In the data rows, zero lies at 4.5, halfway between 4 and 5.
Some points:
tensor([3., 4., 2., 5., 3., 5., 5., 8., 3., 6., 4., 5., 5., 5., 7., 7., 5., 3., 4., 5., 7., 4., 8., 6., 7., 3., 4., 4., 4., 4., 4., 4.])
tensor([1., 8., 2., 6., 4., 3., 5., 4., 5., 5., 5., 7., 4., 4., 5., 5., 4., 5., 5., 3., 5., 2., 3., 3., 7., 6., 5., 8., 3., 4., 5., 6.])
tensor([6., 4., 3., 3., 4., 4., 0., 1., 2., 7., 5., 2., 5., 7., 5., 8., 5., 3., 9., 1., 5., 7., 7., 3., 4., 7., 7., 5., 6., 4., 6., 4.])
tensor([7., 6., 3., 4., 8., 5., 7., 7., 3., 4., 3., 6., 1., 6., 2., 3., 6., 3., 8., 4., 4., 4., 2., 3., 4., 4., 4., 2., 5., 8., 6., 5.])
tensor([5., 5., 3., 4., 5., 5., 7., 1., 2., 8., 1., 5., 3., 4., 3., 3., 4., 6., 4., 5., 4., 4., 5., 4., 6., 5., 4., 5., 3., 4., 7., 5.])
tensor([8., 5., 6., 1., 5., 4., 5., 5., 7., 8., 8., 5., 4., 4., 8., 4., 2., 4., 5., 5., 2., 6., 3., 4., 7., 4., 5., 6., 5., 8., 4., 2.])
tensor([3., 3., 4., 5., 3., 2., 2., 5., 4., 7., 2., 6., 7., 6., 5., 5., 4., 4., 3., 4., 3., 4., 0., 4., 3., 5., 5., 7., 2., 5., 6., 5.])
tensor([3., 6., 3., 4., 6., 7., 3., 6., 3., 1., 4., 1., 5., 3., 4., 6., 5., 6., 4., 7., 6., 6., 4., 4., 7., 6., 2., 6., 2., 6., 5., 2.])
tensor([5., 3., 4., 4., 3., 3., 4., 4., 4., 5., 4., 5., 5., 2., 4., 6., 7., 4., 4., 6., 2., 4., 2., 5., 5., 2., 7., 5., 4., 2., 5., 3.])
tensor([9., 7., 4., 6., 4., 6., 5., 4., 2., 3., 6., 8., 7., 7., 5., 2., 8., 4., 3., 6., 4., 4., 6., 1., 5., 6., 4., 6., 6., 4., 2., 5.])
tensor([4., 3., 7., 3., 7., 2., 3., 6., 3., 4., 6., 6., 1., 4., 3., 6., 6., 5., 7., 5., 6., 2., 2., 3., 3., 5., 4., 5., 6., 4., 3., 5.])
tensor([3., 3., 6., 4., 3., 7., 6., 5., 3., 6., 6., 2., 6., 3., 6., 5., 8., 6., 4., 6., 5., 4., 3., 3., 4., 6., 6., 4., 4., 5., 5., 6.])
tensor([2., 1., 1., 6., 4., 4., 3., 3., 4., 7., 8., 4., 2., 5., 3., 2., 4., 5., 2., 3., 4., 6., 4., 5., 4., 6., 2., 3., 3., 4., 1., 5.])
tensor([5., 4., 3., 5., 4., 4., 5., 3., 7., 2., 4., 1., 5., 2., 5., 4., 7., 2., 5., 2., 5., 4., 3., 4., 4., 5., 2., 5., 5., 4., 7., 5.])
tensor([5., 5., 5., 5., 9., 4., 3., 6., 5., 5., 4., 4., 6., 6., 3., 5., 2., 4., 2., 7., 8., 9., 2., 3., 4., 4., 5., 6., 5., 4., 6., 6.])
tensor([6., 6., 4., 5., 5., 5., 4., 4., 7., 3., 8., 6., 4., 6., 5., 4., 5., 4., 4., 2., 5., 2., 3., 4., 3., 2., 5., 4., 3., 3., 6., 5.])
tensor([6., 2., 5., 5., 6., 6., 6., 3., 7., 7., 4., 4., 5., 5., 2., 3., 6., 1., 4., 4., 7., 3., 6., 8., 3., 4., 4., 8., 5., 7., 3., 6.])
tensor([5., 4., 3., 6., 3., 5., 6., 2., 3., 5., 6., 5., 6., 4., 5., 3., 1., 4., 7., 4., 5., 3., 4., 3., 3., 4., 1., 1., 5., 5., 7., 3.])
tensor([5., 4., 6., 9., 5., 1., 5., 5., 4., 4., 5., 3., 3., 6., 5., 7., 6., 5., 2., 3., 4., 4., 7., 1., 6., 2., 3., 7., 6., 8., 4., 5.])
tensor([5., 6., 2., 5., 6., 5., 5., 3., 7., 3., 3., 3., 3., 8., 5., 7., 5., 5., 4., 6., 2., 4., 6., 8., 2., 4., 6., 3., 3., 5., 5., 5.])
tensor([4., 3., 4., 3., 3., 4., 7., 8., 3., 3., 2., 4., 4., 6., 5., 3., 2., 2., 6., 3., 6., 6., 5., 4., 6., 2., 3., 4., 3., 4., 5., 6.])
tensor([5., 2., 6., 5., 3., 0., 9., 6., 4., 2., 8., 4., 6., 6., 3., 6., 4., 4., 4., 4., 2., 7., 6., 7., 6., 9., 4., 4., 4., 4., 6., 4.])
tensor([5., 7., 6., 3., 5., 2., 5., 1., 4., 2., 4., 4., 5., 4., 5., 5., 3., 3., 2., 4., 5., 4., 3., 5., 5., 3., 8., 1., 2., 4., 2., 6.])
tensor([4., 3., 2., 2., 4., 4., 6., 3., 7., 6., 3., 4., 6., 4., 5., 4., 7., 4., 5., 4., 2., 5., 3., 3., 5., 3., 5., 6., 5., 4., 3., 4.])
tensor([6., 3., 5., 4., 2., 7., 1., 6., 4., 4., 6., 3., 4., 3., 2., 3., 0., 6., 7., 4., 2., 5., 6., 5., 6., 5., 7., 6., 3., 7., 4., 9.])
tensor([3., 2., 6., 4., 7., 4., 3., 4., 2., 4., 3., 4., 5., 7., 5., 4., 5., 5., 5., 7., 4., 1., 4., 6., 9., 2., 4., 3., 7., 4., 5., 5.])
tensor([3., 5., 5., 3., 5., 6., 5., 3., 7., 4., 6., 3., 7., 2., 4., 5., 5., 4., 4., 3., 5., 3., 6., 2., 4., 3., 2., 4., 5., 6., 5., 4.])
tensor([4., 4., 8., 7., 5., 5., 3., 5., 7., 6., 2., 4., 5., 3., 8., 3., 6., 3., 6., 6., 5., 5., 6., 4., 5., 8., 3., 2., 1., 3., 3., 5.])
tensor([4., 5., 5., 7., 7., 6., 6., 5., 4., 4., 7., 5., 5., 4., 0., 4., 5., 5., 7., 3., 5., 5., 5., 7., 5., 4., 6., 6., 0., 5., 3., 0.])
tensor([4., 3., 6., 4., 6., 6., 5., 5., 4., 3., 3., 8., 1., 1., 6., 7., 4., 3., 5., 3., 6., 5., 6., 2., 3., 5., 6., 4., 5., 5., 3., 4.])
tensor([2., 7., 1., 3., 4., 4., 5., 5., 5., 5., 7., 6., 5., 4., 4., 5., 7., 4., 3., 7., 5., 6., 6., 5., 3., 2., 6., 2., 4., 6., 5., 8.])
tensor([5., 3., 5., 5., 4., 6., 4., 8., 4., 5., 3., 3., 3., 5., 3., 5., 4., 5., 3., 2., 3., 4., 6., 2., 6., 1., 5., 2., 5., 2., 3., 3.])
tensor([2., 6., 7., 1., 0., 6., 4., 4., 4., 4., 4., 5., 1., 7., 3., 6., 5., 3., 4., 4., 7., 4., 4., 5., 4., 6., 4., 5., 6., 7., 5., 4.])
tensor([7., 4., 1., 8., 2., 4., 3., 7., 6., 3., 4., 3., 4., 5., 7., 5., 3., 5., 4., 6., 6., 4., 1., 6., 5., 6., 7., 4., 6., 7., 3., 2.])
tensor([6., 4., 3., 3., 6., 4., 4., 7., 5., 4., 6., 4., 4., 5., 7., 2., 6., 8., 4., 4., 5., 3., 6., 6., 2., 5., 5., 6., 4., 2., 7., 5.])
tensor([7., 6., 3., 4., 4., 1., 3., 5., 4., 6., 4., 5., 6., 0., 1., 7., 4., 4., 4., 4., 5., 1., 5., 7., 4., 5., 2., 4., 5., 4., 5., 6.])
tensor([4., 7., 6., 5., 3., 3., 3., 4., 2., 5., 5., 4., 3., 5., 7., 3., 5., 5., 6., 3., 4., 8., 3., 9., 3., 1., 2., 6., 5., 2., 2., 5.])
tensor([5., 6., 6., 4., 4., 8., 6., 5., 5., 6., 4., 4., 8., 6., 4., 6., 3., 5., 4., 3., 5., 3., 3., 5., 4., 5., 5., 4., 4., 3., 6., 4.])
tensor([1., 3., 4., 6., 5., 6., 8., 3., 5., 5., 6., 4., 4., 5., 6., 5., 2., 6., 7., 6., 3., 3., 3., 3., 3., 5., 6., 6., 6., 2., 3., 7.])
tensor([5., 6., 8., 7., 2., 4., 3., 5., 6., 6., 6., 4., 4., 4., 3., 3., 6., 3., 6., 8., 3., 5., 6., 4., 3., 3., 4., 2., 3., 4., 6., 3.])
tensor([6., 7., 5., 6., 3., 4., 7., 3., 3., 5., 4., 2., 4., 1., 5., 5., 4., 7., 4., 4., 7., 4., 4., 5., 3., 5., 5., 4., 7., 4., 2., 5.])
tensor([4., 8., 6., 6., 4., 4., 4., 5., 7., 6., 3., 5., 1., 3., 5., 2., 3., 3., 4., 6., 3., 5., 6., 5., 6., 6., 5., 5., 6., 2., 7., 3.])
tensor([5., 6., 2., 3., 5., 6., 3., 6., 6., 3., 4., 4., 7., 6., 3., 6., 4., 2., 4., 7., 2., 6., 4., 4., 5., 7., 3., 5., 7., 1., 0., 5.])
tensor([3., 3., 4., 4., 7., 5., 4., 4., 4., 5., 7., 5., 4., 3., 4., 3., 5., 4., 0., 2., 6., 7., 4., 7., 7., 7., 6., 2., 7., 4., 5., 3.])
tensor([3., 5., 6., 6., 6., 7., 2., 4., 4., 3., 4., 8., 5., 3., 8., 5., 5., 4., 6., 3., 0., 6., 5., 7., 4., 4., 2., 4., 4., 8., 5., 5.])
tensor([6., 2., 4., 6., 4., 6., 3., 2., 2., 1., 5., 5., 5., 4., 4., 3., 2., 1., 3., 8., 6., 5., 5., 4., 4., 4., 6., 7., 6., 3., 6., 2.])
tensor([4., 5., 5., 1., 5., 1., 4., 3., 4., 1., 4., 4., 4., 6., 6., 3., 4., 5., 3., 5., 3., 2., 6., 4., 4., 5., 6., 4., 1., 5., 3., 3.])
tensor([2., 5., 5., 3., 5., 2., 3., 5., 4., 5., 3., 4., 7., 5., 4., 3., 1., 6., 5., 4., 4., 3., 7., 5., 0., 5., 4., 4., 7., 6., 4., 2.])
tensor([6., 2., 5., 3., 4., 5., 5., 3., 6., 5., 5., 7., 3., 4., 5., 9., 4., 6., 6., 7., 6., 6., 6., 4., 4., 3., 3., 5., 4., 5., 5., 4.])
tensor([5., 3., 6., 4., 1., 3., 4., 2., 8., 2., 2., 8., 5., 6., 2., 5., 6., 9., 6., 3., 6., 7., 6., 4., 6., 5., 4., 3., 6., 5., 4., 4.])
tensor([5., 5., 6., 4., 4., 7., 6., 5., 3., 4., 3., 4., 4., 4., 4., 6., 4., 7., 0., 3., 1., 4., 4., 4., 2., 5., 4., 5., 5., 5., 6., 5.])
tensor([1., 5., 4., 5., 4., 4., 7., 6., 5., 4., 3., 6., 7., 3., 5., 3., 6., 4., 6., 4., 5., 6., 6., 4., 3., 5., 9., 5., 8., 5., 6., 5.])
Along one direction, these points spread out more than along any other. Take the direction at right angles to it along which they spread out most. Go by this last direction. How many in every 100 of the points above lie lower along it than each point below? Answers are rounded to whole numbers. More than half of the points above lie lower than the first one.
tensor([6., 4., 3., 3., 6., 4., 4., 7., 5., 4., 6., 4., 4., 5., 7., 2., 6., 8., 4., 4., 5., 3., 6., 6., 2., 5., 5., 6., 4., 2., 7., 5.]) 31
tensor([3., 5., 6., 6., 6., 7., 2., 4., 4., 3., 4., 8., 5., 3., 8., 5., 5., 4., 6., 3., 0., 6., 5., 7., 4., 4., 2., 4., 4., 8., 5., 5.]) 77
tensor([5., 2., 6., 5., 3., 0., 9., 6., 4., 2., 8., 4., 6., 6., 3., 6., 4., 4., 4., 4., 2., 7., 6., 7., 6., 9., 4., 4., 4., 4., 6., 4.]) 90
tensor([5., 6., 6., 4., 4., 8., 6., 5., 5., 6., 4., 4., 8., 6., 4., 6., 3., 5., 4., 3., 5., 3., 3., 5., 4., 5., 5., 4., 4., 3., 6., 4.]) 33
tensor([5., 6., 8., 7., 2., 4., 3., 5., 6., 6., 6., 4., 4., 4., 3., 3., 6., 3., 6., 8., 3., 5., 6., 4., 3., 3., 4., 2., 3., 4., 6., 3.]) 65
tensor([3., 3., 4., 4., 7., 5., 4., 4., 4., 5., 7., 5., 4., 3., 4., 3., 5., 4., 0., 2., 6., 7., 4., 7., 7., 7., 6., 2., 7., 4., 5., 3.]) 67
tensor([5., 6., 2., 5., 6., 5., 5., 3., 7., 3., 3., 3., 3., 8., 5., 7., 5., 5., 4., 6., 2., 4., 6., 8., 2., 4., 6., 3., 3., 5., 5., 5.]) 35
tensor([4., 3., 4., 3., 3., 4., 7., 8., 3., 3., 2., 4., 4., 6., 5., 3., 2., 2., 6., 3., 6., 6., 5., 4., 6., 2., 3., 4., 3., 4., 5., 6.]) 79
tensor([3., 5., 5., 3., 5., 6., 5., 3., 7., 4., 6., 3., 7., 2., 4., 5., 5., 4., 4., 3., 5., 3., 6., 2., 4., 3., 2., 4., 5., 6., 5., 4.]) 27
tensor([5., 6., 2., 3., 5., 6., 3., 6., 6., 3., 4., 4., 7., 6., 3., 6., 4., 2., 4., 7., 2., 6., 4., 4., 5., 7., 3., 5., 7., 1., 0., 5.]) 69
tensor([1., 5., 4., 5., 4., 4., 7., 6., 5., 4., 3., 6., 7., 3., 5., 3., 6., 4., 6., 4., 5., 6., 6., 4., 3., 5., 9., 5., 8., 5., 6., 5.]) 10
tensor([5., 3., 6., 4., 1., 3., 4., 2., 8., 2., 2., 8., 5., 6., 2., 5., 6., 9., 6., 3., 6., 7., 6., 4., 6., 5., 4., 3., 6., 5., 4., 4.]) 73
tensor([3., 4., 2., 5., 3., 5., 5., 8., 3., 6., 4., 5., 5., 5., 7., 7., 5., 3., 4., 5., 7., 4., 8., 6., 7., 3., 4., 4., 4., 4., 4., 4.]) 63
tensor([3., 6., 3., 4., 6., 7., 3., 6., 3., 1., 4., 1., 5., 3., 4., 6., 5., 6., 4., 7., 6., 6., 4., 4., 7., 6., 2., 6., 2., 6., 5., 2.]) 94
tensor([5., 3., 4., 4., 3., 3., 4., 4., 4., 5., 4., 5., 5., 2., 4., 6., 7., 4., 4., 6., 2., 4., 2., 5., 5., 2., 7., 5., 4., 2., 5., 3.]) 29
